which system made each run:
S, trace 1 (8 x 22):
[[-18  -3  -2  -3 -25  -8 -15 -17 -13 -16   1  11  29  22  42   9  -8  10
  -20  24 -35  -6]
 [ 10  28  -7 -20   2  -3  -2 -27  31  28  25 -20 -14   3 -23   0 -24  -3
   23 -14 -22  19]
 [ -8 -24   8  26  25 -22 -20  -6   3  -9  20  11  41   4  -3  23 -10 -19
   13   5  15 -38]
 [-10  27 -26 -14 -24  -3   2   3  -5   3  13 -28  14  14  23   1  -1  27
   13  39 -21   3]
 [ 20  13  15 -28  29 -24 -24 -29  41  -1   5  14  12   7 -19  -7  -7 -10
   -4 -15 -21  13]
 [-41 -32  -8  23  -7  -1 -19   2  -7   4  22   1   5   0  18  33 -28  -7
   34   5 -12 -15]
 [ 24  36 -23 -12 -20   2   8 -26   7   0  27 -20  31  21 -12  -7  11 -14
   -2  25   7  -4]
 [ -3   0  27  -6  37 -33 -12  -9  17  11  -1   3  18   1  15   8 -32  32
   -6 -11 -32 -18]]
U, trace 2 (8 x 22):
[[ -7   2  -8  -7 -17 -22 -30 -10   5 -23   5  12  34  20  21   9   6 -11
    2  28 -29  28]
 [ -2   1  21 -11   5   3   0 -42  14  21   8   8 -16   4   1   2 -35  -1
  -20 -35 -29 -12]
 [-10   9 -13  35  24 -21   0  10   6  24  28 -24   8  -2 -18  26 -16  -9
   27   4  24 -26]
 [ 13  15  -3 -30   3 -13  -5   5   8 -13   5 -13  38   4  13 -13   4  42
   14  33 -22  -1]
 [-22  13   6 -13  22 -26 -27  -4  20   9 -23  18 -33   9  13   7  -8  -3
  -27 -15 -26  20]
 [ -4 -25   1  16  -1  -2 -16 -17  13   6  35   4  14  -5 -21  21 -22 -31
   43 -13  -4   4]
 [ -2  19 -11 -13  -1   1   6 -26  -1   3  21 -16  31  20  15   2  -9  15
  -16  24  -2 -54]
 [  3  30  15  13  24 -41   6  17  10  29 -15 -18  -7  -3   6   6 -18  28
  -10  -8 -21  27]]
H, trace 3 (8 x 22):
[[-11 -14   4  35 -29  13  16  12 -36  -7 -24  14 -18   1  18   3  14 -17
  -39  -4  11   9]
 [ 18  -2  -6  15 -16  18  20  29 -13  -3 -15  -3 -25 -19 -24 -12  26 -12
    8  -7  28  40]
 [ -3  -9   9  12   8 -10  -1  38 -18 -22 -44  20 -10  -7  13  -8  30   6
  -30   6  16  17]
 [ -4 -10  -6   9 -42  17   2  10 -18 -12 -19  13 -23  -1   7  -5  19 -22
   -9  -1  -7  54]
 [ 14 -18  14  16   6  10   6  14  -9 -13 -27  24 -21 -14 -18 -10  25 -25
  -24 -23  31  12]
 [-11 -11  -9  34 -31  12  17  32 -38 -10 -20   0 -10  -4  15   3  23  -6
  -16  13  22  13]
 [ 26   5   6  -4 -10   8  13  25  -5 -11 -30   6 -21 -16 -16 -23  31  -1
   -8  -7  11  51]
 [-20 -18   8  21   0  -8 -10  28 -18 -14 -37  27 -26  -3  18   5  17 -12
  -31  -7   5  23]]
X, trace 4 (8 x 22):
[[ 16   8 -11 -35  24   8 -16  -2  33  -5   2   9 -19  -3 -40 -16  25 -25
   10  -9  24   4]
 [-26 -25   5  40 -13 -12  -6  -3 -24  -5  10   7  32   8  30  29 -19  -5
   -2  11  -9 -22]
 [ 27  29 -10 -30 -16  31  32  -3   2  10  -2 -23 -21  -6 -19 -31  13  21
   -5   0   8   2]
 [ -6 -11  24  24  44 -46 -24  12  15   2 -12  19   9  -3  -1  19 -11  -9
   -8 -17   0   2]
 [-20 -13 -27 -16 -45  35   3  11 -18 -11   5 -10 -12  -3  16  -5   9  11
   29  24 -13  13]
 [ 36  22  14  -5  19 -16   1 -26  16  -7   0  12  21  13 -22 -11  13 -24
  -40  -9  17 -10]
 [-36 -23   4  26  -7  10   8  10 -16  24   2  -8 -30 -12  18  21 -35  16
   16 -15 -14 -13]
 [ 32  23 -17 -21   9  -5   2  18  13 -15   2 -14  21  -4 -27 -19  36   5
   18  25  26  14]]
R, trace 5 (8 x 22):
[[-32   6 -24  -1 -20   8  -8   3 -19 -15 -16   8 -11  21  31   5  21 -10
  -36  27   7 -15]
 [ 34 -19  28  24 -14  11  20 -20 -10  -4   1  16   9 -10 -22  -8   1 -27
  -18 -31  13  11]
 [-20   1 -16  -5  20  18  15  31  -7  10 -13 -15 -37 -13  -2  -3   9  22
    2   3  31 -39]
 [ 17  -8   6  29 -11 -19  -2  26 -16 -25 -16  11  31  -5   1   0  27  -9
   -2  18  11  39]
 [-11 -22  13 -35   4  26  -8  -5   2 -14 -26  29 -34  -6  11 -17   6  10
  -25 -21 -10 -11]
 [-17   4 -19  46 -21   0   5   2 -20   6   5  -2  -6  13   1  22   8 -42
  -19   6  28  -6]
 [ 36 -25  21  -9   0  29  29   5 -11 -14  -4   2  13 -24 -17 -26  10  22
    8 -12  19 -17]
 [-18  22 -11   8  24 -24  -5  38  -4   4 -36  -2 -28   3  12   3  19  10
  -30  11  17   3]]
S, trace 6 (8 x 22):
[[  4  13   0  17  -7 -27 -20 -26  18   8  18   8  10  16 -11  17 -11 -42
    0  -9 -17  39]
 [ -5 -21   1  -2  -5  20   6 -19  -3   5  36 -12  27  -4   1   7 -27  16
   31   4  -6 -50]
 [ -4  49 -21   3  18 -39 -10  -2  15  12   5 -18  13  25   4  11   4  -4
  -19  27   2  -3]
 [ 12 -21  19 -19  12 -14 -17   0  17 -11  10   5  33 -14   0  -4 -14  26
   40   2 -34  17]
 [-37   1 -32 -15  -6   5 -33 -20  14  -4  17  10 -12  23   9  16   0 -34
    0  13  -5 -17]
 [ 24   9  15  23 -23 -12  16 -30  -4  12  29 -13  41   7  -2   7 -27  -2
    6  -2 -23  15]
 [-12  12 -11 -25  41  -7 -12  -5  25  13  17 -15   2   3  -7   5 -12  21
   15   8   7 -55]
 [ -4   9  -6  20   1 -43 -23  15   3 -12   1   1  34  11  11  16   5  -8
   11  26 -14  37]]
X, trace 7 (8 x 22):
[[ 33  43   2 -11   1 -14  18 -26   7   5   7 -16  28  19  -4 -13   3   7
  -35  11   2 -12]
 [-15  -9  22   5  20 -11  -4   2  12  29  -3  -3 -28 -15   3  12 -39  22
   14 -32 -29   5]
 [ -4   9 -32 -25   4  -7 -26  17  18 -15  14 -11  17   5  -8   0  22  -2
   41  37   6  11]
 [  9  -1  20  -7 -18  -2   2 -41  -5  -8   4  15  31  17  22  -5 -15   3
  -34  -2 -33  -8]
 [-11  24 -15  -9  10   9   5 -11  20  38  15 -23 -47  -1 -21   5 -21  -5
   13 -19   2  -8]
 [ 10 -12   7  10  23 -28 -12  14  10 -10  19  -8  51  -8  -7   9  -6  16
   39  19   0  -8]
 [-11  17  -5 -37 -17   8   1 -11  -4  -6 -17  -1 -10  13  35 -15   0  33
  -28  14 -36   2]
 [ 10  18   2   2  11 -18 -15 -25  32  19  18   2 -12   6 -29   7 -12 -38
    7 -24  -7  31]]
W, trace 8 (8 x 22):
[[  9  24   3  -4   5 -19   9 -20  10  20  25 -27  31   8   8   4 -30  32
   10  11 -27 -16]
 [ -4  11  10 -39  33  -7 -15 -20  34  15   4  -1 -14   0  -2  -5 -24  24
    4 -16 -29 -16]
 [-27  11 -15  -4  10 -20 -29 -24  23  15  32  -6   9  18   5  24 -25 -15
   21   8 -22 -10]
 [  1   7   3 -18  -7  15   9 -40   4  11  30 -13  18  11   9   0 -28  19
   -2   1 -21 -46]
 [ -9  25  12   1  29 -28  -2 -14  20  37   5 -14 -14   6   5  13 -37  19
  -13 -18 -23 -15]
 [ -1  11 -10 -20  21 -13 -15 -13  31  16  35 -20  16   0 -15   7 -24  13
   45   7 -16 -14]
 [-14  11  -1 -34  12  -8 -21 -30  18  -2  10   4  14  21  20   2 -15  15
  -16  11 -29 -37]
 [-13  12   7   2  -7  -7  -2 -35  11  31  24 -11  -8  10   8  16 -45   2
    5 -18 -39   1]]
R, trace 9 (8 x 22):
[[  4  19 -10   1  41 -39 -21   6  28   3  19 -12  32   7 -16  12   0  -3
   23  20  12 -14]
 [ -3  -5  15 -13 -20  -3   2  -8  -6   2  -1  -5  11  -2  29  -3 -25  40
   10   3 -53  23]
 [ -3  33 -23 -25  10  -9 -24 -28  36  12  16  -1 -15  22 -20   4   2 -36
   -1   1  -2  10]
 [ -6 -20  16  23  -1  -3   8 -13  -7  14  32 -11  31  -5   7  19 -40  16
   29  -4 -18 -26]
 [ 21  50 -20 -37  -3  -2   8  -6  18   9   5 -28   3  10  -9 -21  11  23
   -1  21  -6  11]
 [ -7  -9  21  16  30 -39 -25   1  23  13   5   8   8  -6  -6  21 -28  -2
   20 -19 -23  22]
 [-21   4 -29 -34 -31  26  -8 -16   1  -2  22 -12  -2  11  17  -2  -6  11
   24  24 -26  -7]
 [ 26  24  14   9  19 -35  -3 -34  22   9  20  -1  36  16 -15   6 -13 -16
  -19  -6  -4  -6]]
P, trace 10 (8 x 22):
[[-26  12 -18   2 -23  14  12 -17 -19   8   9 -12   0  21  31   9  -9   7
  -27  19  -6 -43]
 [ 26  28  18  10  15 -27  16  -2  16  33   8 -26   4  -8 -17   0 -26  21
    9 -17 -16  24]
 [-32 -23  -9 -18  31  -8 -32  33  12 -14 -11   8  -7 -11   9   5   6  20
   31  15  -1 -15]
 [ -5  12 -14 -12 -45   6 -13 -29  -1 -11  11   7  11  23  16   2   3 -22
   -9  16 -32  34]
 [  6 -15  32  -2  18   6  11 -29   6  16  10   6  -3  -6  -4   1 -35  11
  -12 -35 -12 -38]
 [-22  28 -34  14  15 -18  -5  18   7  21  18 -32  -4   9  -3  20  -2   1
   21  25  18 -20]
 [ 17  -6  15 -16 -12  -8   1   7  -2 -15  -5  -2  31  -9  17 -14  -3  39
   18  14 -37  32]
 [-30   0   0 -22  16  -2 -26 -10  15   3 -21  24 -43   9  12   3  -5  -8
  -28 -17 -17  -3]]
M, trace 11 (8 x 22):
[[ -3 -17 -15  12   9   3   1  39 -18 -22  -8  -1  19  -9   1   2  30   6
   13  29  39 -25]
 [ 21  24   2 -16 -28   3  17   5 -10  -8 -26  -4  -7   2  10 -24  19  19
  -25   8 -18  48]
 [  8 -28  26   6  21   1  -7  -1  11  -2 -15  30 -22 -17 -22  -3   0 -22
   -6 -40   7  15]
 [-13 -15 -26  27 -24  17   4  13 -24 -17   5   3   4   5   1  10  26 -32
   -1  22  36 -16]
 [ 44  16  18  -5 -14   2  31  -4 -14 -10 -12  -7  28  -2   1 -27  12  26
  -28   6  -2   9]
 [  2  -2  13   9  36 -14   0  33   9  13 -30   5 -38 -21 -19  -2   6   4
   -3 -26  18  18]
 [ -9 -25 -20   5 -29  16 -16  14 -11 -30   2  15   7  -1  -3   3  29 -30
   24  21  11  26]
 [ 19   0  17 -10 -20  18  19 -22 -18 -17 -20  17   9   8  14 -22  13   4
  -55  -5  -2 -13]]
W, trace 12 (8 x 22):
[[-23 -25 -13 -21  28  17 -20  16   8 -17  -4  14 -13  -7  -6   0  16  -4
    9   6  29 -48]
 [  1  23  -6  23 -35 -20   3  -8 -17  -2   1  -8  27  21  24   8   0  -5
  -21  25 -20  31]
 [ 20 -23  22 -16   2  35  20 -10   3   5  -3   8 -24 -24 -23 -21  -8  10
    7 -37   4  -9]
 [-26  17 -22  27  28 -37 -20  29   4   5  -6  -5  -4  11   4  23  11 -15
   -5  20  23  -5]
 [ 29 -10   6 -21 -35  22  15  -9 -10 -20  13  -6  36  -5   2 -21   4  22
   20  15 -21  15]
 [-17   1   8  -9  21   1 -11  -3   7   5 -30  24 -47   3   3  -3   4 -13
  -42 -26   4  -7]
 [ -3  -4 -14  39 -18  -9   2   8  -8   9  30 -19  23  -2 -12  23 -10 -19
   42  14   7  18]
 [ 20   2   7 -34  10  22  17  -1  -5 -16 -15   3   7  -3   3 -29  19  30
  -28   6  14 -40]]
U, trace 13 (8 x 22):
[[  0   4  -5  33  -2  14  27   0  -9  32  21 -25 -20  -9 -22  13 -18 -10
   11 -18  28 -25]
 [ 24  12  -7  -8  11  -8  12  28  -5 -16  -3 -17  34  -7  -6 -16  26  30
   11  32  22 -12]
 [-16   1   4 -26  -4  -2 -14  15  -1 -12 -39  17 -31   0  26 -13  13  20
  -23   1 -27  34]
 [  0 -24   2  13  -9  11 -13 -17  10   0  11  22 -14  -3 -26   8   0 -53
    9 -27   8  21]
 [  2 -16  -3  15 -19  26  21 -16 -23  -4  25  -9  29   3   7   3  -8   2
    0  11  16 -56]
 [ 15  45   0   6   1 -15  30  19  -9  19 -19 -28 -10   1   6 -12   5  32
  -28   8   3  12]
 [  5 -19   8 -19  29  -3 -17  32  18 -12 -23  14 -19 -25 -19 -12  17   9
   26 -10   6  27]
 [-27 -25 -22  -5 -32  20 -25 -13  -9 -28   8  24   4  16  16   8  15 -34
    0  17  -4  -1]]
H, trace 14 (8 x 22):
[[-13  17  -6  44  22 -30   2   4  -2  22   8 -11  -2  10  -4  27  -9 -22
  -17  -1  26 -23]
 [ 11 -17 -11 -20 -17  23   7  19  -7 -19  11 -12  23 -15  -3 -15  13  29
   48  25  -2   3]
 [  7  35  14 -20  18 -24  -4 -16  15   8 -24   7 -12  17   9 -11  -1   9
  -52 -10 -19   7]
 [-30 -34  -5  25 -11   3 -16   1  -2   7  20   6  -8  -7   0  29 -24 -23
   41 -10 -10  10]
 [ 25  10 -11 -27   7  20   8 -11   7 -17   6   0  16   7 -20 -23  30  -8
  -17  11  35 -38]
 [  1   7  23  35 -11 -23  23   5 -20  20  -4 -16  15  -3  24  12 -30  31
   -8  -3 -26  14]
 [-14   7 -25 -39  18  13 -18  13  28   7  -1  -5 -43  -8 -21  -7  10   0
   31  -1   5   8]
 [  3  -9  12  17   7 -30 -22 -12  -2 -25   1  23  49  17  13  11   7 -19
  -23  15  -1  -7]]
P, trace 15 (8 x 22):
[[ 15  27   0  -8 -22  17  35  -9 -21   7  -8 -20  -2   8  15 -18   3  30
  -37   9  -2 -17]
 [ 10   9  19  24  38 -37  -3  25  16  21 -15  -3 -14 -16 -21   8  -7   1
    3 -24   6  27]
 [-16 -28 -25 -22 -11  27 -19  21  -2 -29   2   9  -1  -8  -2  -4  25  -5
   39  24  11  -2]
 [ 17  13  10  -1 -28  -1   7 -36  -9 -12  -5  15  21  22  14  -9   6 -16
  -52   1 -14   7]
 [ -1  -9  16  26  18   8  21   5  -2  31   4 -10 -32 -20 -20   8 -24   2
    4 -37  16 -20]
 [  8  18 -28  -7  13 -11  -8  27   9 -11   9 -19  24   2 -14  -2  28   4
   28  38  28  -3]
 [  2 -20  22   3 -27   2   4   6 -24 -21 -30  21   6  -3  33 -11   5  19
  -24   0 -31  32]
 [ -2   8  -4 -16  13  14  -7 -20  23  15  -2  10 -46   1 -27  -4  -1 -33
  -14 -32  12   0]]
M, trace 16 (8 x 22):
[[-18 -13  19   1  -3 -12 -10  18  -4   2 -28  11 -22 -10  25   3 -13  25
   -1 -12 -40  41]
 [ -5 -12 -16 -18 -11  32 -13 -28  15  -4  16  16 -23   4 -25  -1   6 -47
    7 -16  10  -4]
 [  2  -5   9  36  -6 -15  10 -10 -23  -8   9   3  43  14  19  14  -5  -5
  -28  15   9 -34]
 [ 21  25  -1 -13   6  11  34  15   1  22  -1 -35 -16 -17 -16 -19  -3  43
   12  -2   8  -5]
 [ -5   2   0  -7  29 -38 -37  21  26 -12 -13  15   3  -2  -7   6  12 -10
   15   4  -9  39]
 [-30 -34  -8  -9 -41  38  -4  -8 -22 -14  -2  18 -20   2  26   1  -3  -4
   -1   1 -19  -5]
 [ 29  27   6   8  -4  -2  16 -40   7  12  18  -4  13  17 -20  -2  -4 -30
  -36 -13  14 -14]
 [  0 -16  12  32  29 -15  14  35 -12  10  -1 -15  16 -22   0  11 -12  33
   22   2  17 -28]]

runs to name:
trace 17 (2 x 22):
[[ -4  19 -26   5 -20  -1  -6  14  -9 -18 -18   5  -7  16   3  -2  41 -30
  -25  23  22  25]
 [ 34 -30  33  11 -17  22  24 -11 -13 -10  -5  17   7 -20 -17 -17   1  -6
   -4 -30   3  13]]
	P
trace 18 (2 x 22):
[[ -1   7  13   0  37 -42 -12  31  11   3 -15  -8  16 -10  11   5  -7  41
   12   9 -18  14]
 [-19  -2 -11 -26 -27   5 -27 -11  10 -10  -3  14 -13  10  15   0   1 -10
    9   6 -40  43]]
	R
trace 19 (2 x 22):
[[ 11 -10  26  26 -19  -7  16   6 -12  12 -12   1 -10 -17   3   0 -19   9
    4 -25 -26  55]
 [-23  -5 -21 -14  20  13 -17  22   8  -6 -18  13 -45  -3 -10  -1  26 -19
   -6  -1  32 -16]]
	H
trace 20 (2 x 22):
[[-12  29 -28   5 -27  14  21  20 -13  20  -9 -25 -42   0   4  -3   7   5
   -3   8   5  24]
 [ 38 -18  20  -9  19   0  -2   8   8 -29 -14  23  21 -16 -27 -20  28  -8
    0  -9  22  11]]
	U
trace 21 (2 x 22):
[[ 32  16   3  23 -19  15  41   5 -13  16   1 -18 -15 -13 -27 -12   7  -6
   -4 -16  22  25]
 [ -8 -20   0  -9  45  -8 -15  42  11 -12 -17   6  -8 -21 -11  -2  16  18
   24   3  25 -17]]
	R
trace 22 (2 x 22):
[[ 35  11  24 -10  -4  -2   9 -11   6  -8 -25  19  -7  -2 -14 -24  15 -10
  -36 -23  -7  40]
 [-38 -29   0  38  -3   6  -1  23 -21   6 -12  10 -34  -9  14  21  -8 -13
   -2 -14  10  -7]]
	H
trace 23 (2 x 22):
[[-20 -48  12  -4 -26  20  -9  -3 -13 -14   3  17   4 -11  23   4 -18  13
   26  -4 -35   8]
 [ 13  33 -14 -10   6   9   7 -25  14  12   5  -4 -22  16 -26  -7  13 -34
  -34 -11  28 -16]]
	H
trace 24 (2 x 22):
[[ 27  10  27  14  21  -6  23 -22  10  29  16 -13   4  -8 -24   0 -28   7
   -9 -33   5 -24]
 [-20  11 -10  -9  41 -28 -17  29  18  13   1 -19  -2  -7   6  11 -10  36
   29  16  -5 -17]]
	W
trace 25 (2 x 22):
[[ -6 -24  24 -19  -3   7 -12 -14  12   1  -7  20 -19 -12   5  -4 -23  10
   11 -29 -43  28]
 [-21  13 -39 -13   5   2 -27  -6  18  -4  23  -5   2  19 -12  11  14 -32
   18  25  19 -17]]
	X
trace 26 (2 x 22):
[[ 14  41   8  10   4 -44  -1  -6  11  14  -6 -11  16  15   7   3  -8   6
  -22   6 -26  39]
 [-13 -27   4 -36   2  21 -20 -14  22  -2   9  14 -20 -12  -6  -3 -17   5
   35 -18 -29   4]]
	X
trace 27 (2 x 22):
[[  1  26   3  -8   3 -25   2  21   6  14 -16 -18  -8  -4  14  -5  -8  38
    6   7 -34  44]
 [-15 -12 -10 -23   4  -6 -42 -15  30  -9  12  20  -4   6 -10   9   1 -31
   25  -1 -20  23]]
	R
trace 28 (2 x 22):
[[-16  28 -14  13  19 -28  -5  -3   1  10  11 -16  22  21  18  17  -7   9
  -19  26   7 -43]
 [ 17  15   1 -20  11 -27 -12  10  21  -1   6 -14  25  -4  -6  -7  -3  28
   34  17 -27  37]]
	S
